In the data rows, 500 means zero.
A hidden rule labels the rows of this table. It goes by one to three of the table's principal directions, not those with the most spread.
tensor([480, 500, 523, 555, 440, 573, 461, 449, 514, 523, 391, 407, 536, 554,
        559, 656, 351, 509, 438, 427, 592, 429, 632, 398, 528, 350, 557, 425,
        435, 552]) 2
tensor([545, 382, 447, 409, 533, 521, 506, 376, 554, 344, 607, 514, 392, 575,
        598, 357, 423, 478, 500, 527, 460, 545, 432, 587, 403, 514, 433, 494,
        507, 577]) 2
tensor([472, 441, 416, 708, 466, 397, 394, 586, 363, 672, 659, 516, 633, 391,
        518, 805, 232, 786, 407, 422, 427, 383, 762, 221, 727, 373, 573, 445,
        589, 455]) 2
tensor([524, 491, 605, 565, 455, 498, 527, 499, 538, 615, 414, 456, 565, 481,
        468, 574, 529, 497, 472, 484, 518, 485, 456, 421, 528, 421, 517, 544,
        412, 516]) 2
tensor([488, 591, 545, 624, 500, 368, 518, 457, 407, 480, 534, 606, 488, 678,
        637, 460, 480, 432, 393, 627, 475, 447, 388, 482, 513, 498, 368, 605,
        617, 504]) 1
tensor([512, 562, 395, 305, 591, 497, 500, 478, 523, 414, 357, 539, 481, 555,
        443, 258, 707, 419, 704, 554, 585, 518, 370, 734, 311, 643, 414, 490,
        459, 457]) 2
tensor([541, 414, 541, 405, 473, 531, 588, 340, 662, 435, 416, 440, 453, 575,
        593, 375, 548, 481, 509, 500, 548, 451, 437, 533, 371, 446, 510, 569,
        425, 604]) 2
tensor([567, 313, 405, 452, 608, 472, 481, 459, 371, 494, 574, 553, 521, 563,
        486, 378, 615, 423, 595, 640, 465, 655, 410, 576, 458, 591, 402, 432,
        596, 381]) 3
tensor([523, 582, 527, 385, 561, 626, 552, 598, 571, 579, 336, 401, 530, 353,
        314, 497, 638, 486, 663, 416, 487, 526, 532, 512, 570, 511, 618, 429,
        380, 455]) 2
tensor([497, 417, 339, 470, 517, 413, 368, 436, 412, 313, 671, 633, 431, 621,
        626, 390, 369, 498, 465, 568, 530, 524, 440, 676, 352, 609, 327, 465,
        616, 506]) 1
tensor([500, 293, 270, 399, 424, 418, 301, 392, 496, 222, 714, 647, 405, 532,
        694, 401, 277, 648, 457, 496, 576, 470, 547, 727, 267, 610, 372, 410,
        567, 586]) 2
tensor([552, 400, 327, 286, 547, 679, 494, 466, 646, 500, 325, 387, 563, 339,
        376, 528, 335, 584, 713, 290, 477, 396, 739, 562, 445, 403, 656, 375,
        394, 571]) 2
tensor([498, 415, 435, 444, 463, 602, 467, 475, 528, 482, 427, 439, 522, 435,
        486, 597, 343, 530, 553, 401, 503, 477, 679, 495, 472, 403, 583, 394,
        437, 560]) 2
tensor([568, 443, 364, 290, 602, 390, 594, 400, 582, 429, 401, 577, 466, 548,
        558, 185, 660, 574, 762, 582, 456, 391, 374, 680, 311, 594, 402, 575,
        500, 510]) 3
tensor([542, 492, 444, 387, 560, 480, 524, 380, 517, 368, 511, 583, 465, 617,
        586, 265, 637, 405, 490, 601, 532, 519, 407, 626, 419, 606, 443, 533,
        613, 496]) 1
tensor([458, 543, 410, 436, 404, 574, 367, 621, 553, 498, 490, 476, 543, 206,
        402, 681, 330, 757, 549, 292, 512, 428, 792, 459, 571, 457, 672, 342,
        357, 566]) 2
tensor([504, 327, 340, 569, 394, 411, 338, 355, 435, 455, 517, 588, 603, 592,
        687, 617, 194, 617, 393, 480, 589, 354, 672, 490, 391, 387, 438, 452,
        575, 583]) 2
tensor([458, 370, 500, 595, 437, 417, 484, 540, 438, 513, 586, 499, 444, 532,
        588, 596, 417, 584, 505, 532, 506, 482, 495, 494, 438, 499, 432, 489,
        512, 473]) 3
tensor([499, 351, 319, 329, 486, 415, 399, 422, 585, 300, 556, 552, 382, 556,
        595, 303, 453, 623, 648, 495, 614, 453, 373, 783, 159, 627, 328, 485,
        412, 558]) 3
tensor([537, 360, 286, 229, 527, 467, 501, 475, 593, 410, 458, 571, 494, 324,
        438, 287, 567, 662, 800, 468, 446, 466, 548, 714, 271, 601, 503, 474,
        422, 547]) 3
tensor([587, 411, 583, 368, 545, 521, 578, 306, 587, 295, 484, 535, 356, 756,
        635, 152, 741, 210, 462, 681, 580, 638, 140, 752, 287, 640, 328, 574,
        532, 521]) 2
tensor([473, 658, 407, 515, 594, 479, 456, 656, 399, 517, 574, 558, 502, 415,
        409, 544, 426, 563, 558, 458, 397, 465, 575, 504, 651, 571, 506, 447,
        599, 416]) 1
tensor([538, 592, 705, 351, 593, 768, 742, 569, 594, 606, 257, 333, 499, 369,
        237, 411, 891, 199, 651, 506, 413, 720, 461, 479, 618, 508, 713, 479,
        395, 436]) 3
tensor([529, 499, 598, 625, 583, 358, 569, 391, 381, 435, 756, 600, 406, 742,
        652, 316, 622, 360, 324, 749, 416, 656, 216, 435, 553, 570, 315, 644,
        665, 464]) 3
tensor([470, 470, 276, 431, 494, 455, 328, 462, 387, 355, 548, 634, 531, 532,
        545, 453, 373, 514, 522, 515, 571, 499, 600, 661, 353, 576, 412, 406,
        587, 505]) 1
tensor([494, 438, 497, 637, 567, 557, 546, 507, 391, 718, 341, 356, 628, 628,
        482, 727, 427, 430, 523, 484, 542, 418, 647, 315, 627, 343, 563, 436,
        596, 367]) 2
tensor([487, 522, 510, 445, 546, 548, 529, 469, 510, 319, 524, 503, 331, 679,
        571, 363, 484, 286, 498, 555, 519, 557, 327, 712, 363, 597, 368, 507,
        553, 506]) 1
tensor([441, 619, 694, 651, 489, 596, 512, 665, 416, 576, 547, 409, 449, 499,
        417, 673, 588, 350, 362, 511, 526, 647, 462, 404, 695, 534, 557, 442,
        521, 379]) 2
tensor([506, 525, 570, 664, 444, 412, 520, 349, 438, 669, 285, 480, 685, 691,
        608, 609, 484, 466, 410, 572, 603, 377, 528, 287, 510, 276, 470, 586,
        477, 537]) 1
tensor([501, 570, 384, 252, 548, 674, 478, 624, 632, 407, 448, 461, 455, 251,
        322, 440, 549, 556, 657, 324, 495, 491, 662, 669, 514, 633, 679, 367,
        467, 480]) 1
tensor([467, 727, 701, 447, 551, 572, 703, 626, 542, 523, 392, 455, 392, 446,
        383, 385, 813, 329, 600, 565, 399, 607, 360, 518, 583, 580, 562, 566,
        442, 459]) 2
tensor([436, 445, 361, 668, 599, 210, 473, 442, 220, 519, 624, 617, 489, 844,
        667, 427, 463, 490, 568, 746, 513, 482, 315, 503, 336, 533, 170, 597,
        663, 383]) 3
tensor([463, 538, 442, 561, 593, 464, 609, 466, 445, 667, 363, 406, 584, 589,
        447, 572, 394, 508, 669, 490, 422, 404, 565, 336, 481, 306, 482, 581,
        454, 509]) 1
tensor([524, 687, 624, 264, 661, 773, 756, 584, 662, 597,  95, 279, 480, 442,
        214, 354, 883, 212, 807, 443, 488, 569, 427, 597, 516, 530, 670, 485,
        356, 416]) 1
tensor([471, 586, 491, 461, 587, 579, 582, 589, 407, 662, 236, 422, 611, 489,
        331, 533, 708, 367, 705, 527, 523, 533, 575, 477, 532, 488, 578, 438,
        496, 356]) 2
tensor([445, 337, 400, 798, 381, 288, 239, 580, 261, 522, 795, 627, 532, 578,
        708, 805, 165, 734, 265, 525, 579, 404, 606, 417, 572, 515, 358, 403,
        691, 406]) 2
tensor([475, 439, 461, 595, 464, 441, 427, 447, 413, 418, 650, 579, 477, 618,
        610, 525, 353, 443, 350, 554, 512, 526, 485, 524, 447, 511, 402, 526,
        624, 519]) 2
tensor([494, 518, 711, 570, 407, 522, 601, 495, 550, 605, 420, 441, 527, 458,
        475, 551, 665, 441, 428, 536, 507, 570, 450, 368, 546, 423, 576, 577,
        391, 535]) 3
tensor([427, 720, 369, 360, 519, 465, 544, 641, 520, 495, 365, 577, 522, 294,
        382, 445, 543, 642, 741, 419, 405, 353, 678, 577, 481, 560, 595, 510,
        480, 518]) 1
tensor([514, 672, 650, 501, 589, 665, 621, 595, 517, 657, 305, 347, 546, 458,
        346, 570, 695, 375, 544, 467, 487, 542, 540, 357, 743, 451, 670, 443,
        462, 399]) 1
tensor([486, 322, 356, 417, 433, 473, 444, 451, 575, 482, 487, 468, 520, 420,
        542, 536, 385, 722, 608, 410, 566, 388, 650, 522, 344, 456, 539, 452,
        417, 560]) 3
tensor([551, 356, 472, 371, 561, 548, 608, 457, 591, 545, 460, 439, 509, 418,
        379, 385, 596, 474, 679, 489, 414, 576, 446, 542, 387, 489, 527, 553,
        413, 520]) 2
tensor([517, 436, 377, 551, 556, 369, 427, 431, 393, 477, 563, 599, 544, 705,
        635, 432, 518, 490, 426, 604, 607, 415, 452, 563, 455, 600, 381, 519,
        738, 382]) 2
tensor([538, 395, 586, 419, 476, 495, 585, 414, 583, 409, 499, 521, 406, 563,
        528, 306, 644, 347, 533, 599, 490, 620, 256, 661, 295, 564, 392, 599,
        428, 560]) 2
tensor([446, 514, 664, 762, 431, 452, 530, 422, 394, 503, 631, 475, 441, 727,
        705, 650, 348, 409, 223, 597, 496, 525, 474, 279, 613, 356, 438, 560,
        585, 541]) 2
tensor([482, 588, 380, 596, 557, 270, 367, 383, 346, 323, 667, 701, 441, 854,
        746, 329, 411, 450, 350, 679, 595, 428, 281, 632, 382, 620, 185, 586,
        709, 475]) 1
tensor([499, 563, 535, 527, 598, 542, 710, 536, 447, 796, 238, 392, 684, 434,
        337, 590, 650, 463, 694, 507, 370, 448, 678, 248, 664, 327, 677, 545,
        508, 421]) 2
tensor([514, 346, 343, 287, 548, 563, 517, 539, 578, 460, 437, 454, 462, 359,
        386, 415, 510, 577, 796, 419, 465, 503, 554, 683, 319, 564, 525, 420,
        407, 492]) 3
tensor([529, 679, 752, 475, 584, 720, 747, 620, 590, 804, 130, 273, 623, 368,
        192, 576, 859, 285, 642, 450, 451, 580, 505, 321, 726, 396, 747, 524,
        356, 398]) 2
tensor([498, 492, 554, 449, 481, 548, 518, 543, 568, 476, 476, 445, 430, 461,
        484, 484, 582, 512, 537, 477, 543, 521, 455, 554, 483, 549, 526, 464,
        428, 483]) 3
tensor([515, 399, 609, 517, 424, 573, 528, 498, 584, 582, 394, 370, 505, 447,
        469, 616, 495, 522, 532, 439, 544, 519, 498, 441, 476, 393, 553, 466,
        318, 539]) 3
tensor([504, 480, 710, 393, 385, 668, 583, 499, 679, 398, 390, 424, 378, 439,
        450, 424, 674, 282, 473, 480, 557, 650, 353, 670, 362, 552, 550, 517,
        332, 588]) 2
tensor([475, 465, 423, 579, 447, 413, 357, 517, 401, 435, 651, 600, 500, 522,
        597, 570, 362, 592, 381, 514, 541, 474, 554, 518, 509, 546, 438, 448,
        598, 483]) 2
tensor([438, 533, 336, 565, 552, 389, 456, 569, 338, 687, 384, 499, 665, 494,
        439, 632, 471, 659, 675, 495, 532, 371, 683, 375, 517, 430, 505, 460,
        525, 387]) 2
tensor([514, 518, 484, 430, 476, 490, 374, 533, 526, 243, 815, 638, 332, 422,
        538, 351, 468, 521, 360, 514, 461, 649, 364, 685, 483, 705, 416, 470,
        530, 553]) 2
tensor([523, 384, 301, 402, 577, 492, 554, 365, 477, 635, 186, 440, 691, 582,
        477, 484, 489, 527, 770, 491, 553, 339, 676, 469, 349, 345, 528, 482,
        487, 482]) 2
tensor([443, 619, 559, 693, 507, 527, 475, 591, 380, 610, 609, 449, 542, 473,
        457, 743, 334, 521, 359, 452, 426, 526, 643, 247, 752, 382, 574, 469,
        548, 472]) 1
tensor([499, 430, 297, 491, 586, 340, 488, 456, 444, 512, 570, 568, 524, 554,
        542, 437, 347, 660, 655, 516, 415, 375, 506, 515, 390, 478, 372, 566,
        551, 507]) 2
tensor([492, 379, 570, 799, 504, 288, 420, 503, 214, 552, 792, 605, 483, 735,
        695, 584, 511, 487, 274, 748, 510, 622, 328, 360, 620, 553, 291, 509,
        710, 341]) 3
tensor([445, 585, 543, 676, 476, 338, 461, 551, 331, 543, 611, 604, 518, 582,
        553, 542, 525, 498, 404, 628, 487, 542, 413, 424, 541, 527, 380, 569,
        570, 449]) 2
tensor([539, 473, 571, 432, 449, 560, 525, 422, 643, 419, 514, 474, 443, 459,
        517, 432, 479, 487, 451, 457, 486, 532, 440, 528, 452, 466, 525, 537,
        387, 628]) 2
tensor([538, 531, 626, 307, 545, 679, 677, 552, 701, 465, 365, 385, 383, 399,
        366, 346, 751, 347, 636, 454, 460, 576, 387, 648, 467, 593, 614, 518,
        408, 498]) 2
tensor([529, 637, 719, 439, 588, 686, 678, 695, 514, 664, 287, 367, 500, 354,
        265, 501, 913, 315, 640, 525, 444, 658, 449, 465, 734, 577, 683, 414,
        445, 323]) 3
tensor([432, 410, 408, 520, 517, 504, 470, 563, 432, 562, 451, 412, 507, 559,
        454, 603, 460, 502, 627, 473, 601, 484, 546, 541, 372, 506, 463, 442,
        492, 400]) 3
tensor([473, 665, 644, 444, 419, 434, 585, 586, 657, 474, 537, 554, 420, 310,
        422, 375, 678, 580, 519, 484, 426, 518, 340, 549, 455, 585, 518, 671,
        334, 608]) 2
tensor([450, 586, 347, 297, 511, 525, 544, 555, 615, 419, 324, 509, 458, 406,
        450, 404, 496, 571, 741, 388, 513, 318, 617, 706, 329, 573, 556, 499,
        476, 535]) 1
tensor([453, 515, 508, 708, 504, 384, 443, 583, 308, 655, 591, 519, 585, 534,
        494, 676, 455, 570, 442, 559, 490, 517, 532, 319, 625, 457, 452, 496,
        562, 394]) 3
tensor([563, 352, 330, 259, 639, 624, 504, 442, 547, 346, 389, 477, 419, 621,
        454, 281, 519, 281, 723, 502, 545, 547, 379, 869, 243, 640, 389, 413,
        552, 444]) 2
tensor([446, 645, 574, 645, 457, 413, 391, 603, 366, 487, 677, 586, 482, 488,
        533, 573, 554, 554, 316, 569, 537, 583, 465, 411, 662, 585, 465, 471,
        548, 434]) 2
tensor([490, 666, 762, 619, 366, 601, 461, 617, 575, 408, 679, 506, 366, 373,
        535, 637, 434, 472, 167, 429, 458, 583, 477, 430, 765, 529, 602, 469,
        477, 577]) 1
tensor([472, 716, 480, 305, 606, 507, 692, 598, 580, 554, 297, 505, 507, 359,
        300, 288, 815, 465, 800, 504, 396, 469, 473, 589, 450, 596, 584, 609,
        446, 470]) 1
tensor([528, 603, 609, 433, 452, 505, 403, 640, 526, 405, 709, 628, 445, 256,
        358, 364, 780, 501, 385, 536, 490, 756, 324, 619, 581, 757, 516, 485,
        439, 468]) 2
tensor([543, 574, 454, 329, 675, 334, 603, 435, 465, 229, 680, 720, 267, 697,
        592,   0, 791, 321, 629, 782, 371, 649,  35, 843, 291, 816, 191, 658,
        626, 473]) 2
tensor([519, 404, 415, 485, 557, 435, 556, 398, 455, 549, 350, 486, 547, 669,
        580, 446, 499, 479, 643, 573, 526, 398, 485, 515, 378, 433, 414, 520,
        532, 473]) 2
tensor([536, 522, 403, 370, 547, 528, 565, 363, 605, 462, 322, 512, 555, 578,
        503, 358, 474, 408, 582, 465, 511, 371, 518, 607, 356, 455, 500, 589,
        532, 579]) 2
Which label does each new row get?
tensor([557, 517, 478, 327, 551, 601, 624, 505, 609, 616, 249, 448, 616, 307,
        308, 435, 637, 496, 737, 426, 402, 477, 600, 498, 501, 435, 654, 508,
        383, 532]) -> 2
tensor([456, 551, 263, 461, 458, 332, 311, 513, 441, 348, 653, 705, 506, 437,
        579, 448, 301, 730, 505, 466, 506, 375, 591, 630, 391, 594, 398, 491,
        561, 563]) -> 1
tensor([553, 423, 594, 583, 478, 508, 501, 320, 485, 474, 529, 493, 518, 685,
        633, 479, 481, 367, 306, 594, 547, 569, 410, 412, 514, 407, 442, 536,
        529, 555]) -> 2
tensor([530, 415, 714, 518, 358, 667, 550, 479, 687, 558, 396, 339, 499, 397,
        463, 647, 493, 453, 387, 379, 557, 537, 524, 420, 526, 373, 649, 493,
        311, 602]) -> 2
tensor([530, 620, 483, 323, 590, 575, 522, 587, 549, 382, 464, 542, 401, 421,
        389, 312, 634, 405, 647, 496, 434, 578, 378, 727, 477, 668, 474, 457,
        467, 476]) -> 1
tensor([439, 551, 522, 692, 486, 270, 541, 473, 395, 541, 596, 580, 474, 692,
        672, 513, 436, 563, 429, 624, 473, 385, 394, 402, 474, 465, 339, 664,
        601, 495]) -> 2
tensor([556, 277, 483, 699, 493, 257, 479, 228, 380, 580, 547, 552, 599, 856,
        777, 480, 411, 535, 379, 700, 577, 428, 341, 340, 384, 337, 259, 631,
        564, 523]) -> 3
tensor([515, 538, 537, 375, 622, 581, 603, 583, 489, 424, 501, 490, 367, 509,
        419, 318, 743, 322, 635, 584, 432, 652, 348, 667, 500, 679, 480, 462,
        551, 389]) -> 2
tensor([489, 570, 620, 531, 419, 434, 494, 586, 553, 482, 667, 571, 443, 328,
        451, 472, 584, 592, 416, 503, 425, 591, 389, 483, 545, 574, 502, 586,
        406, 558]) -> 2
tensor([471, 709, 525, 540, 525, 610, 428, 670, 415, 611, 396, 479, 625, 382,
        326, 653, 607, 432, 437, 432, 569, 526, 656, 436, 740, 550, 659, 378,
        570, 356]) -> 1
tensor([451, 545, 482, 700, 448, 417, 279, 603, 253, 406, 777, 662, 476, 568,
        613, 641, 365, 484, 216, 583, 548, 587, 523, 508, 654, 629, 399, 383,
        727, 393]) -> 1
tensor([538, 209, 430, 186, 331, 603, 466, 425, 845, 201, 564, 483, 290, 284,
        572, 336, 416, 670, 595, 330, 552, 474, 505, 841, 152, 610, 552, 448,
        295, 718]) -> 3
tensor([505, 441, 412, 363, 448, 503, 483, 488, 636, 416, 509, 514, 461, 353,
        501, 447, 423, 671, 595, 397, 478, 418, 577, 589, 392, 511, 547, 493,
        404, 606]) -> 2
tensor([441, 536, 257, 314, 551, 439, 418, 589, 505, 261, 596, 611, 332, 475,
        531, 329, 423, 606, 696, 465, 501, 414, 497, 833, 292, 727, 389, 438,
        566, 481]) -> 1
tensor([469, 485, 311, 340, 455, 604, 405, 537, 576, 497, 346, 461, 601, 284,
        371, 590, 372, 647, 658, 298, 563, 393, 802, 562, 413, 454, 658, 374,
        394, 554]) -> 1
tensor([471, 512, 407, 507, 404, 468, 303, 514, 467, 473, 584, 557, 586, 361,
        508, 600, 432, 722, 401, 429, 615, 486, 684, 426, 549, 503, 570, 389,
        452, 526]) -> 2
tensor([384, 815, 615, 780, 496, 530, 511, 728, 318, 760, 444, 422, 627, 413,
        393, 902, 382, 552, 385, 415, 431, 413, 787, 120, 924, 332, 686, 446,
        566, 398]) -> 1
tensor([540, 652, 689, 725, 668, 494, 638, 457, 353, 680, 477, 423, 550, 792,
        544, 530, 643, 271, 337, 666, 461, 547, 352, 220, 818, 408, 466, 575,
        677, 346]) -> 1
tensor([512, 559, 621, 480, 420, 499, 440, 467, 525, 398, 527, 561, 465, 510,
        547, 390, 721, 430, 353, 587, 624, 630, 359, 560, 485, 612, 479, 495,
        452, 511]) -> 2
tensor([445, 670, 359, 424, 501, 341, 501, 552, 547, 415, 604, 656, 469, 372,
        508, 370, 457, 723, 575, 461, 396, 337, 559, 561, 452, 590, 492, 626,
        544, 579]) -> 1
tensor([506, 434, 572, 708, 447, 284, 442, 448, 392, 583, 718, 584, 545, 568,
        604, 537, 495, 634, 340, 632, 485, 561, 354, 313, 541, 455, 360, 612,
        484, 511]) -> 3
tensor([548, 306, 440, 449, 509, 543, 552, 387, 573, 472, 465, 442, 476, 565,
        595, 498, 357, 512, 546, 464, 474, 412, 567, 523, 426, 417, 513, 484,
        535, 552]) -> 2
tensor([524, 632, 630, 511, 587, 635, 611, 666, 543, 678, 473, 379, 536, 302,
        275, 595, 637, 487, 529, 412, 373, 560, 559, 336, 801, 490, 703, 480,
        479, 405]) -> 2
tensor([543, 517, 614, 431, 562, 509, 678, 430, 630, 510, 413, 428, 424, 582,
        509, 323, 690, 418, 580, 556, 470, 502, 300, 516, 447, 501, 477, 624,
        428, 523]) -> 2
tensor([455, 500, 342, 666, 565, 218, 420, 391, 260, 495, 658, 674, 564, 808,
        677, 423, 443, 505, 415, 705, 547, 440, 399, 468, 401, 536, 244, 627,
        740, 424]) -> 2
tensor([545, 582, 660, 416, 599, 709, 677, 498, 592, 557, 338, 360, 485, 510,
        325, 414, 713, 191, 548, 499, 454, 653, 384, 508, 559, 484, 593, 536,
        446, 474]) -> 2
tensor([484, 507, 374, 412, 561, 500, 509, 517, 475, 419, 468, 535, 452, 543,
        547, 432, 479, 503, 603, 501, 492, 410, 569, 626, 459, 579, 492, 445,
        623, 451]) -> 1
tensor([521, 411, 436, 271, 514, 621, 570, 471, 668, 457, 382, 405, 463, 344,
        371, 396, 525, 533, 748, 395, 457, 533, 536, 609, 327, 472, 576, 475,
        288, 601]) -> 3
tensor([559, 372, 459, 488, 496, 323, 477, 434, 494, 379, 756, 671, 419, 522,
        676, 315, 559, 643, 421, 628, 435, 500, 369, 565, 481, 646, 390, 564,
        634, 502]) -> 3
tensor([462, 451, 412, 335, 350, 541, 327, 637, 590, 328, 595, 570, 414, 184,
        433, 512, 458, 709, 563, 361, 552, 545, 608, 722, 374, 658, 563, 349,
        346, 567]) -> 3
tensor([585, 271, 506, 356, 427, 629, 515, 324, 710, 477, 395, 390, 533, 420,
        490, 468, 454, 530, 535, 396, 551, 519, 544, 510, 355, 370, 589, 479,
        298, 658]) -> 3
tensor([495, 493, 503, 591, 509, 379, 483, 546, 389, 550, 642, 587, 522, 478,
        531, 508, 567, 590, 452, 592, 443, 534, 485, 412, 600, 553, 471, 522,
        592, 429]) -> 3
tensor([487, 393, 526, 402, 358, 589, 497, 466, 658, 365, 548, 476, 405, 337,
        520, 514, 361, 567, 489, 390, 461, 531, 585, 567, 375, 451, 576, 480,
        342, 689]) -> 3
tensor([577, 354, 510, 272, 518, 472, 548, 356, 624, 344, 443, 546, 403, 580,
        499, 113, 800, 353, 671, 643, 570, 671, 126, 815, 128, 656, 310, 585,
        336, 556]) -> 3
tensor([546, 379, 327, 173, 571, 767, 564, 417, 675, 479, 101, 328, 564, 446,
        359, 426, 531, 387, 819, 334, 603, 414, 707, 701, 299, 450, 669, 351,
        407, 513]) -> 1
tensor([447, 525, 675, 756, 440, 392, 527, 488, 420, 656, 582, 427, 518, 600,
        563, 670, 469, 560, 364, 570, 509, 539, 418, 205, 590, 335, 441, 596,
        393, 518]) -> 3
tensor([490, 390, 469, 783, 430, 262, 338, 361, 325, 513, 763, 612, 564, 739,
        767, 619, 282, 631, 189, 621, 587, 444, 467, 306, 537, 418, 321, 563,
        652, 504]) -> 2
